Named moves (each a turn or a mirror), then the moves between two rows, first move first; the first pair answered:
H (before |-> after):
4, 2, 2, 2, -4, 5, -1, -1, 5, 4, -2, -2, 3, -2, 6, -5, -2, 0, -7, 1, 3, 1, 0, -1, -3, 11, 0, -1, 0, 5, -8, -1, -8, -1, 8 |-> 6, 0, 3, 2, -5, 4, -2, 0, 6, 4, -1, -7, 4, -5, 6, -8, 1, 2, -2, 3, 4, 3, 2, 1, 0, 7, -2, -1, 3, 5, -10, 0, -8, -1, 4
13, -6, -1, 1, 18, -14, 0, 13, 5, -4, -1, -7, 2, 1, -10, -3, -2, 11, -44, 1, 9, 7, -11, -8, 1, 11, 11, -27, -3, -13, 21, 7, 15, -6, -10 |-> 13, -10, 6, -2, 19, -12, 7, 17, 7, -11, -6, -21, 7, -14, -7, -16, 6, 14, -18, 5, 11, 7, -3, 5, 11, -1, -4, -23, 5, -12, 19, 10, 13, -7, -31
9, 0, 3, -1, 12, -1, 2, -7, 9, 2, -3, 4, -6, -7, 5, 4, 6, 8, 20, -4, 18, 6, 3, 3, 14, -1, -15, 3, -4, 1, -18, -3, 2, 5, -18 |-> 8, 7, -3, 0, 10, -3, -4, -9, 7, 9, 3, 21, -9, 8, 1, 17, 0, 3, -5, -9, 15, 10, -1, -10, 4, 10, 1, -2, -15, 2, -14, -7, 4, 7, 3
J (before |-> after):
-10, 19, 13, -2, 7, 6, -2, -20, -9, -15, -12, 20, -25, 6, -3, 20, -8, -10, -15, -9, -8, -21, 11, -11, 9, 26, -2, 5, 0, -11, 4, 3, -5, -18, 7 |-> -6, 17, 20, -6, 11, 6, 8, -17, -11, -20, -17, 7, -29, -3, -1, 16, -11, -11, -4, -7, -7, -28, 9, -2, 16, 17, -13, 6, 6, -7, 9, 4, -4, -13, -6
8, 1, 8, -2, 3, 7, 26, 9, -15, -4, -10, -13, -8, -7, 8, 6, -15, 3, -3, -4, -1, -20, -10, 1, 6, -4, -8, -4, -5, 11, 14, 1, 13, 10, -1 |-> 0, 1, 5, 4, 0, 7, 23, 9, -7, 3, -11, -19, 2, -10, 7, 2, -10, 8, -10, -8, 1, -15, -12, 1, -9, -13, -10, 0, -5, 8, 14, 2, 13, 12, 5
6, -2, 8, 1, 1, 15, 12, 15, -12, 5, -12, -10, 4, 7, 11, 6, -12, -10, 13, 5, -5, 15, -5, -9, 18, 8, 12, -7, -6, 17, 2, -6, 3, -17, -3 |-> 4, -5, 11, 2, 2, 15, 16, 15, -7, 5, -14, -17, 8, -1, 13, 5, -14, -12, 17, 8, -4, 12, -6, -3, 13, -1, 7, -5, -6, 19, 4, -4, 2, -15, -5
N (before |-> after):
4, -4, -2, -6, 14, -3, -3, 1, 0, 11, 4, 18, -2, 12, -5, 0, 2, 5, -20, -7, -6, 8, -6, -18, -18, 23, 14, -1, -13, -11, 12, 6, -1, 0, 18 |-> 0, -7, 3, -2, 15, -4, 3, 3, 3, 16, 0, 2, 6, 3, -6, -2, 0, 8, -23, -6, -5, 4, -12, -14, -29, 12, 4, 2, -13, -11, 17, 7, 5, 2, 20
-18, -33, 13, -7, -7, 2, -13, -6, 12, 8, 10, 1, -1, -15, 7, 10, -15, 4, -6, 10, 9, 19, 9, -6, -10, -5, -8, 2, 3, -15, 21, 14, 6, -12, -9 |-> -12, -31, 19, -10, -3, 3, -5, -6, 5, 2, 6, -3, -9, -15, 8, 13, -23, 2, -5, 12, 8, 10, 5, -5, 0, -5, -12, -3, 0, -12, 27, 13, 9, -9, -14
7, -5, 12, -5, -9, 3, 1, -3, -2, -1, 4, -4, 2, -11, -3, -4, 0, 8, 12, -2, -3, -1, 14, 12, 3, -7, -1, 3, 2, -9, 0, 7, 3, -3, -9 |-> 7, -3, 10, -5, -9, 3, 1, -1, -5, -3, 4, 0, -1, -8, -3, -3, 0, 5, 13, -2, -4, -5, 16, 12, 7, -3, -1, 1, 3, -7, -1, 6, 1, -4, -10
Then:
(two moves a pair)
-1, 15, -30, -2, -20, 0, -6, -7, -7, -1, 7, 31, 3, 9, 4, 5, -3, -9, -14, 9, -6, -12, 1, -1, 0, 11, 4, -5, -13, -5, -9, 7, -4, -17, -4 |-> -9, 9, -34, 1, -24, -1, -10, -12, 2, 1, 5, 23, 14, 4, 4, -1, 10, -6, -8, 11, -3, -6, 5, 3, -8, 2, 1, 5, -5, -8, -16, 9, -8, -19, -5 | J then N
12, -6, -6, -12, -2, 6, 9, 13, -2, -2, 7, 7, -11, -10, 2, -8, -5, -14, 18, 10, 17, 15, 7, 7, 15, 15, 1, -4, 8, 11, -11, -16, 7, -7, -21 |-> 16, -4, -4, -12, 1, 4, 13, 15, -6, 1, 5, 9, -17, -8, 4, -3, -13, -17, 8, 7, 16, 6, -2, 2, 15, 21, 2, -7, 1, 12, -5, -17, 10, -3, -15 | H then J
-4, 0, -7, 3, -6, 6, -2, -4, 17, -3, -2, -11, 4, -2, 18, -16, 35, 4, 30, 1, 9, 16, 15, -6, -26, -9, 3, 10, 15, -9, -1, 14, -16, -10, -17 |-> -6, -2, -5, 6, -4, 5, 3, 0, 18, 6, -10, -25, 10, -8, 19, -11, 24, 7, 12, -6, 11, 9, 3, -5, -42, -20, -1, 11, 7, -10, 8, 14, -9, -1, -8 | N then J
-6, 5, -7, 7, -2, 4, -2, 10, 4, 5, -9, 7, -8, 8, 1, -6, 15, 0, 6, -3, -1, 4, 11, -2, -7, 5, 10, -10, -9, -9, -13, -4, -5, -11, 2 |-> 0, 4, 3, 4, 5, 4, 14, 17, -1, 5, -20, -10, -8, -3, 4, -6, 3, 2, 5, -6, 2, -12, 1, 3, -4, -4, -4, -14, -12, -8, -3, -5, 3, -2, -4 | N then N
9, 3, -9, -17, -27, 9, 8, -5, 0, -7, -6, -2, 4, 9, 6, -10, 4, -8, 17, -4, -9, 12, -1, 16, 16, 19, -5, 14, 13, -2, 1, 27, -21, -4, 1 |-> 3, 5, -16, -9, -27, 7, 1, -9, 5, 6, -3, 3, 9, 15, 5, -2, 1, -7, -8, -10, -11, 17, -6, 3, -5, 17, 7, 16, 6, -5, 3, 23, -16, -4, 22 | N then H
-7, -7, -5, -7, -4, 5, 0, 2, 5, 1, -3, -3, 5, -3, -1, -8, 6, 2, 13, 0, -3, 3, 5, 8, 2, -7, -2, 1, 9, 2, -2, 1, -3, -6, -8 |-> -2, -5, -2, -11, 0, 5, 4, 5, 2, -5, -1, -2, -1, -2, -2, -5, 2, 3, 15, 3, -5, -1, 4, 9, 8, -2, -2, -1, 7, 4, -1, -1, -2, -6, -10 | N then N
-2, 2, -10, 2, -3, 0, -10, -1, 2, 7, 12, 17, -2, 8, -4, 6, 2, 1, -10, -1, -2, 11, -4, -8, -4, 9, 8, -8, 2, -10, 0, -3, -5, -6, 8 |-> 6, 2, 2, -8, 3, 1, 5, 4, -10, -5, 6, 9, -13, -2, 2, 2, -8, 0, 7, 1, -2, 0, -2, 0, 18, 8, -5, -10, 3, -6, 3, -4, -2, -3, -14 | J then J
2, 2, 12, 0, -5, 5, 0, 3, 19, -5, 3, -3, 22, 0, -3, -18, 28, -5, 25, 2, 2, 10, 22, 20, 18, -6, -23, -4, 22, 7, -11, 8, -1, -10, -21 |-> -5, -2, 9, 7, -6, 2, 1, 1, 27, 5, 3, -11, 30, -1, -4, -18, 32, -2, 16, -2, 4, 15, 18, 19, 0, -15, -24, 0, 18, 4, -10, 8, 2, -7, -8 | N then J
1, 13, -14, 18, 8, 20, -1, -5, 3, 15, -2, 24, -14, 19, 3, -4, 3, -12, 12, -1, 2, 8, -1, -17, 14, 3, -1, 14, 7, -24, -10, 6, -18, -3, -12 |-> 0, 6, 0, 20, 15, 21, 15, -3, 3, 22, -15, -10, -5, -1, 7, -8, -6, -8, 9, -7, 3, -6, -16, -9, -5, -20, -23, 18, 4, -21, 2, 7, -8, 6, -10 | N then N
6, 2, -2, -4, -6, -4, -10, -3, -4, 5, 2, 10, 0, 6, 0, 0, -9, 1, -15, -8, -1, 0, -4, -13, -1, 2, 1, 2, -4, 4, 9, 2, 6, 0, 16 |-> 12, 1, 5, -9, -1, -2, -4, 0, -10, -2, -2, 3, -5, 0, 4, -4, -16, 0, -4, -6, 1, -8, -3, -6, 14, 3, -7, -1, -5, 7, 9, 3, 9, 2, 3 | J then J
